Some points:
   1.0  -2.0  -0.4  -1.8  -1.8  -0.6   0.4   0.1  -2.1  -1.4   0.0  -1.2   0.0  -1.1  -0.6   1.8   1.1  -0.8  -1.4  -1.0  -0.1  -1.6  -0.7   0.3
  -0.3  -0.7  -0.2   0.5  -1.2  -1.5   0.5   1.8  -0.6   1.4  -0.5  -0.2  -0.8   0.0  -0.5  -0.7  -0.1  -0.3  -0.1  -1.0   0.1  -0.7   0.1   0.0
  -0.2  -1.9   0.7   1.7   0.9   0.1   0.2   0.0  -0.1  -0.8   0.0  -0.5  -1.1   1.3   1.9   0.8  -1.5   0.6  -0.5   0.0   0.5  -0.2   0.7   0.8
  -0.1  -0.1   0.2   1.8   2.7  -0.1  -0.2   0.0  -0.3  -0.1  -0.3  -0.6  -0.7  -1.0   0.6   2.4   0.8  -1.2   0.1  -0.6   0.7  -0.7  -0.8   0.2
  -0.3   0.0   0.7   0.3   1.6   1.8  -1.1   0.0   0.6  -1.0   0.5  -0.5  -0.3   0.5  -1.1  -0.1   2.2   2.7  -1.0  -1.0   0.4  -0.7   0.1  -0.3
  -1.9   0.8  -0.1   0.3  -0.6  -0.1  -0.9  -0.6  -1.0  -0.6  -0.7   1.9   0.5  -0.4  -1.0   0.1  -0.7   0.2  -0.6   0.1   0.4   0.5  -3.6   4.5
  -0.9  -1.8   0.0  -0.6  -0.8   0.6   0.8   1.4   1.3   0.4   0.2   0.1   1.0  -0.5   1.4  -0.8   1.4  -0.2   0.8  -0.4  -0.4   0.7  -0.2   0.6
  -0.8   0.2   0.1  -0.8   0.0   0.4   0.7  -0.2   0.4   1.9  -0.1  -0.7   0.2  -0.3  -0.1  -0.5  -1.2   0.4  -1.2   0.2  -0.4  -0.9  -0.2  -0.4
   1.3  -1.1  -1.9  -0.4   1.7   0.0  -0.7  -1.1  -0.1   0.1  -0.6  -0.2  -1.1   1.9   1.7  -0.9  -1.2   0.6  -1.6   0.6  -0.4  -0.2   0.0   0.5
  -0.1  -0.8   0.7  -1.9   0.7  -1.1  -0.3  -0.7  -1.4  -0.8  -2.2   1.8   0.0  -1.1  -1.1  -0.6  -0.1  -1.8   0.2  -1.0  -0.5   0.4  -0.2  -1.0
   0.0  -1.0  -0.1   0.8   1.4   1.0  -0.4  -0.7   0.6  -0.4  -0.8   1.8   2.1  -0.6  -0.3  -0.4  -0.1  -0.1  -0.3  -0.1  -0.7  -0.2  -0.4  -0.5
   1.8  -0.2  -0.8  -0.4  -0.7  -2.0   1.0   2.7   0.4  -0.1  -1.0   0.3   0.1  -0.1   0.2  -0.5  -0.4   0.5  -0.9   0.7  -1.1   0.2  -0.9  -0.2
  -0.3  -0.8   1.1   1.2  -0.8   1.4   1.4   0.8   2.1  -0.2  -0.4   0.5  -0.7   0.1  -0.7  -0.8   0.1  -1.1  -0.6  -0.7  -1.5  -0.1  -0.4  -0.4
   0.4   0.5  -0.5   0.2  -0.6   0.8   0.7   0.4   1.4   1.0  -1.3   1.2  -0.6   0.7   0.0  -0.2   0.3  -0.2   0.1   0.0   0.2  -0.6   0.8   0.2
  -0.8  -0.7  -1.0   0.0   0.7   0.8  -0.6  -1.1  -1.1  -0.5  -0.7   1.6   0.7  -1.0  -0.6   0.0  -0.6   0.3  -0.5  -0.2  -0.3  -0.5   0.6  -0.6
   0.8   0.7   1.0   0.2  -0.8  -1.0   0.0   0.3   1.6  -0.5  -1.0   0.4  -0.6   0.3  -0.3  -0.1   4.0   1.2  -0.8   0.6   0.0  -0.1   0.2   0.9
   1.1  -0.3   0.0  -0.2  -0.6  -0.4   0.3  -1.4   0.0   0.0   1.3   2.7   2.4   0.2  -0.2   0.5   0.5  -0.6   1.1   0.1   0.6   0.8   0.0   0.2
   0.5   1.1  -0.5  -0.5   0.9   1.5   1.4   0.8  -1.0  -0.9  -0.1   0.6  -1.2   0.4  -0.5  -0.8  -0.1  -2.2   1.2   3.1  -0.2  -1.1  -0.9  -1.2
   0.3   0.4   0.5   0.9  -1.0   0.2   0.0  -0.4  -1.9  -0.8  -0.4  -0.5  -0.8  -0.4  -0.5   0.1   2.6   2.4   0.9   0.0  -2.1  -0.3  -0.4  -1.0
  -2.1  -1.2  -1.3   1.3   0.5  -1.4  -0.3  -2.2   0.3   0.5   0.9  -1.5  -1.1   0.8  -0.9   0.1   0.5  -0.1   0.0   1.0  -0.1   0.4  -0.8  -0.4
   0.8   0.2   0.3   0.0  -0.5  -0.2  -1.2  -1.5   0.9   1.0   2.0   1.9  -0.4   0.2  -0.1   1.1  -0.1   0.6   1.1   0.4   0.6   0.7  -0.4  -0.1
  -0.8  -0.4  -1.4   0.2   1.4  -1.4  -0.4  -0.5  -0.5  -0.7  -0.5  -0.6  -0.3  -0.9   0.1  -1.7   2.7   2.4   0.1  -0.8   0.2   0.4  -0.4  -0.3
  -0.7   0.4   0.1   0.2  -1.6  -0.2   1.7   0.3   1.0  -0.3  -0.2  -0.6  -0.6   0.8  -1.5   0.8  -0.2  -0.1   0.3  -0.1  -0.2   0.4   0.3   0.5
   0.7  -0.7  -0.5   0.8   1.1   1.3  -0.5  -1.5  -0.6   0.1   1.9  -0.6  -0.7  -1.4   0.0  -0.9  -0.1  -0.5  -0.1  -0.4  -0.7   0.4  -0.3   0.3
  -0.6  -1.4   0.6  -1.3  -1.4   1.1  -0.2  -0.8  -0.5   0.9   1.5  -1.2  -0.6   0.2  -0.4  -0.3  -0.9   0.0  -1.3  -0.4  -0.2  -0.8  -0.8  -0.4
   0.4  -0.1   0.4   0.1  -1.2  -1.1  -0.9  -0.3   0.2   1.1   0.2  -1.0  -0.2   3.1   0.6  -0.3   0.8  -0.9   1.1  -0.1  -0.6   0.4  -0.5   0.3
  -0.5   0.8   0.0  -1.8   0.6  -0.2   2.1  -0.3   2.2  -1.0  -0.3  -0.5  -0.1  -0.8   0.0  -0.5  -0.2  -0.5  -0.5  -0.4  -0.6   0.3   0.0   0.2
   0.7  -0.3  -0.7   0.6  -2.4  -0.3  -1.3   0.6   0.5   0.6  -1.1  -0.1  -0.4  -0.9   2.1   1.8  -0.5  -0.2  -0.7   0.4  -0.5  -0.5   0.5  -0.2
  -0.4   0.3  -0.7  -0.5  -0.6  -1.3  -1.7  -0.2  -0.4  -1.1   2.6   2.4  -0.7  -0.8  -0.2  -0.8   0.0  -0.2  -0.6   0.0  -0.3  -0.7   0.7  -0.6
   1.2  -1.1  -1.5   1.4   0.1  -0.1  -0.5  -0.9   1.5   0.3  -0.4  -1.3   0.3  -1.0   0.4  -0.3  -0.4   0.2  -0.3   0.5  -0.4   1.2  -1.0  -0.1
  -0.7   1.1  -1.3  -2.0  -0.6   1.3   1.3   0.1  -1.1   0.7   0.7  -0.3   0.4  -0.6   0.8  -0.2   0.2   0.3   0.0  -0.1   0.0   0.4   1.0   0.7
  -0.6   0.2   0.3  -0.9  -0.3  -0.9   0.6  -0.5  -0.1  -2.3  -0.5   0.0  -0.5   2.1   3.9   0.4  -1.7  -0.3  -0.9  -0.2  -1.0   0.6  -0.5  -0.6
  -0.2   0.6  -2.0   0.0   0.0  -0.5  -0.3   3.0   1.7  -0.7   0.0  -1.0  -0.9   0.2  -0.9   0.3  -0.6   0.0   0.4  -0.1  -0.3   0.2   0.7   0.6
  -1.3   0.6   0.2  -0.4  -1.1  -1.1  -1.5   1.6   1.9  -0.3  -0.3  -0.5  -0.1   0.4  -0.2  -0.5   0.4  -0.4   0.2  -0.1   0.2  -0.5   0.2  -1.5
   0.2   0.5   1.4   0.7   0.6  -0.8  -0.4  -0.1  -0.6   2.2   0.1   0.0  -0.9  -0.4  -0.3  -0.3  -0.5   0.0  -0.3   0.0   0.1   4.5   0.3  -2.8
   1.4  -0.1   2.0   1.0   0.6  -1.1   0.1   0.5   1.0   1.3  -0.1  -0.4   0.2  -0.7   0.5  -0.6  -0.4  -0.4   0.2   1.9   2.6  -2.2  -2.3  -0.3
   0.1   1.1  -0.4  -0.4  -0.4  -0.4   0.8   0.6   1.1  -1.1  -0.7  -0.6  -0.3  -0.7  -0.8  -0.5  -1.0  -0.2  -0.4  -0.7   0.9  -1.0   0.4   0.7
  -1.0   0.8   1.3   0.0   0.5  -0.3  -2.1   2.2  -0.1   1.3   1.6  -0.5  -0.1  -0.4  -0.3   0.1  -0.6   0.4   0.0  -0.1   0.1  -0.4  -0.1  -0.5
  -1.0  -2.0  -1.2  -0.2   2.3  -0.7  -0.6   0.8  -0.6   0.9   1.5   1.9  -0.8   0.9  -0.2   0.4   0.5  -0.2   1.1  -0.2   0.8  -0.5  -0.1   0.1
   0.6  -0.2  -0.2  -1.0   1.0   1.4   1.5   0.4  -1.4  -0.7   1.7   1.5  -0.6  -0.1  -0.5   0.2  -0.6  -0.2  -0.5  -0.6  -1.5   0.1  -0.2  -0.1
   0.2  -0.1  -0.4   0.6   0.2  -0.4  -0.2  -0.3  -1.1  -0.9  -1.5  -1.2   0.5   0.6  -0.9  -1.3  -0.2  -1.0  -0.1  -0.6   0.6  -0.1   1.5   0.4
  -1.2   0.8   0.2   0.2  -0.3   0.1   0.3   0.9  -1.1  -0.7   0.6   0.2   4.1   2.1   0.7  -0.8   0.3   0.2  -0.2   1.0  -0.1   0.4   0.0  -0.6
  -0.5  -0.2   0.2  -0.6  -0.6   0.9   2.0  -0.3  -1.6  -0.4  -0.2  -0.3  -0.2  -0.2   0.3  -0.2   0.2  -0.6   0.5   4.9   2.1  -0.8  -0.6   0.1
  -0.6  -1.0  -1.0   0.2  -0.4   0.2  -1.0   0.3  -0.4  -1.0   0.2  -0.9   0.6  -1.1  -0.1   0.3  -1.0   0.2   3.3   3.0  -0.4  -0.2   0.5  -1.2
  -1.0  -0.1  -0.6   0.4   1.4   1.2  -0.3  -1.2   0.4   2.5  -0.2   0.0  -0.2  -0.4   0.3   0.1   0.0   0.4  -0.5   0.1   0.1  -0.3   0.3  -0.4
   0.8   0.9   0.4  -0.1  -0.2  -2.1  -0.5   0.9   0.6  -0.3  -0.7  -1.0   0.2  -0.9  -0.2  -0.2  -1.4   2.3   2.4  -0.4  -1.1  -0.9  -0.7   0.0
  -0.4  -0.4  -1.3   0.4   0.5   1.6   0.3  -1.3  -0.1  -0.3  -0.3   0.3   2.2   0.1  -0.7  -0.3  -0.6   0.2  -0.9  -0.5  -0.1  -1.1   0.8  -0.5
   0.3  -0.5  -0.4   0.4  -1.0   0.2   1.1   1.7  -1.2  -2.4  -0.4  -0.2  -0.2  -0.7  -0.1  -0.4  -0.4   0.2  -1.0  -0.7   3.4   3.6   0.4  -0.8
   0.9   0.0   2.0   0.9  -0.2  -1.1  -1.2  -0.2  -0.2  -1.9  -0.9  -0.8   2.2   2.9  -1.8  -0.8  -0.4  -0.5  -0.5   0.0  -0.2   0.1   0.0   0.3
  -1.3  -0.8   0.5  -1.6  -0.1  -0.4  -1.7   0.7   1.9   0.5  -1.2  -0.2  -0.7  -1.9  -0.1  -0.6   0.3  -0.4   0.1   0.5  -0.7   0.6  -0.2   0.4
   0.0   0.4   0.7  -0.4  -0.1   1.6   0.0  -2.2  -0.5  -1.2  -1.6  -0.5  -1.5  -0.7  -0.8  -0.3  -1.7   1.4   4.1  -0.6  -0.7  -0.6  -0.3  -0.3
   0.6   0.0  -1.0   0.9   1.0   1.2   0.3   0.0  -1.8   0.1  -0.7  -0.8   1.0   2.1  -0.8  -0.8  -0.5  -0.3  -0.4  -0.4  -0.5  -0.3   0.7   0.2
  -0.6   0.3   0.0  -1.0  -0.3   1.0   0.1  -0.4   0.1  -0.5  -0.4   0.1  -0.5   0.2  -0.9   0.0  -0.3   0.0  -0.9   0.3   4.4   1.9  -0.2  -1.5
  -0.1  -0.1   1.9   0.6   0.1  -0.5  -0.7  -0.6  -0.7  -0.2   0.9   0.9  -1.0  -1.2   0.2  -0.8  -0.1  -0.2  -0.1   1.3  -0.6   0.6   5.1   3.6
  -0.2   1.3  -0.8  -0.2   0.1  -0.5  -0.5   0.2   0.6   0.1  -0.7   0.4  -0.2   1.1   2.8  -0.4  -0.3  -0.5   1.2  -1.3   1.1  -1.0   0.0   0.5
  -1.5   0.8   1.9   0.8   0.3   0.2  -0.8  -0.3  -0.5  -0.5  -0.5  -1.1  -0.7   1.3   3.1   0.1  -1.1  -0.9  -0.2  -0.7   0.0  -0.3  -0.2  -0.4
These points spread out most along one direction. Take the direction at right angles to it along which they spread out most. Go by this last direction. For each point below, how far along it does it lie, from 0 to 99? 50 is the average, and the first point above lies past it. One standard deviation of the points above along it is 16.
   0.0   0.6   0.4   2.0  -0.8  -1.2   0.1   0.4  -0.1  -1.1   0.0   3.7   1.8  -1.0  -0.3   0.4  -0.7   0.1  -0.6  -0.3  -0.4  -0.6   0.4  -1.0 50
   0.3   0.2  -0.7   2.2   2.0   0.4   0.1   0.7  -0.3  -0.2   0.1  -1.1   0.0  -1.5   0.3   1.9   1.0  -1.4  -0.1  -0.5  -0.3   0.5  -0.1   0.6 40
   0.2   0.5   0.5  -0.3   0.0   0.8   3.1   0.5  -1.6   0.2   0.3   0.6   0.1   0.3   0.4  -0.1   0.6   4.1   1.6  -0.7   0.2  -0.3  -0.1   0.2 47
   0.9   1.2  -0.6   0.1  -2.0  -1.1   0.0  -2.2   0.9   2.9   0.1  -1.0  -0.6  -0.1   0.1  -0.3  -0.1  -0.2  -0.2  -0.2   0.7  -0.2   0.8  -0.2 40
   1.3   1.4   0.5  -0.1  -0.7  -1.5   0.4  -0.3  -1.4   0.5   3.7  -0.3  -1.1  -0.9   0.0  -0.2  -0.6  -0.8  -0.1  -0.6   0.2   0.6  -0.1   1.2 46
  -0.8   1.4   0.0  -0.5   0.4  -0.5   0.9  -0.4  -0.1  -0.5  -1.2  -0.7   0.0  -0.3   0.4   5.0   1.7  -1.1  -1.0  -0.1  -0.3  -0.1   1.0  -0.4 54
   2.0  -0.8   0.6  -1.1   0.7   1.1  -0.7   1.1   1.9  -0.3  -0.1   0.0   0.0   0.4   0.1   1.4  -0.4   1.1   0.1   0.5   0.6   0.7   0.5   0.2 48
   0.7   1.0   1.2  -0.6  -0.7   1.1  -1.0  -0.8  -1.3   0.3  -0.3  -0.4  -0.7  -0.7   1.3   2.4   1.9   0.0  -1.2  -0.4  -0.6  -0.1  -0.6  -0.5 42
   1.3   0.6  -0.7  -1.4   1.0   1.6  -0.9  -0.5  -1.2   0.4  -0.7  -0.4   0.9   1.8   1.0  -0.8   0.3  -1.0   0.6  -1.0  -0.2   0.7   0.2   1.0 62
  -1.3  -2.0  -0.4  -0.8  -1.2  -0.4   1.1   0.3   0.7   1.3   0.8   0.0   0.4   0.8  -0.3   1.1   0.1   0.1   1.1  -1.0   0.0   0.0   0.5   0.2 44
   0.2   0.7  -0.4  -0.6   0.1  -0.5  -0.5   0.1   0.5   1.3   0.3  -0.4  -0.7  -0.5  -2.0  -0.8   0.0   0.5  -0.8   0.4   0.0  -0.9   0.3   0.1 32
  -0.1  -0.6   1.0   0.2   0.0   0.8   2.4   1.6   0.3   1.5  -0.8  -1.2   0.6  -0.4  -0.3  -0.3  -0.2  -0.4   0.2  -0.3  -1.0   0.6   0.2   0.8 55
   0.6   0.5   0.6  -0.3   0.1  -0.5  -1.3  -1.3   0.1   1.4  -0.8  -0.8   2.8   0.2  -0.9  -0.5  -0.5   0.0   0.1   0.0   0.3   0.2   0.4   0.6 47
   0.5   0.8   0.1   1.2  -1.4   1.8   0.0  -0.2  -0.1  -0.8   2.0   0.8  -0.8  -0.8   0.2  -1.1   0.1  -1.0  -0.1  -1.1   0.2  -0.4  -1.0  -0.7 50
  -0.1   1.1   1.2   0.4   0.7  -1.9   0.4  -0.5  -0.2   0.7   1.7   0.9   0.7   0.2  -0.5   0.1  -0.6   0.1  -0.7  -0.2  -0.8  -0.6   0.1  -0.6 43
   0.9   0.9  -0.4  -1.1   1.0   1.6  -0.9   0.5   2.0   0.2   0.3  -0.1   0.4   0.2  -0.5   0.4  -0.1  -0.4   0.3   0.4  -0.2   0.5  -0.2   0.8 45
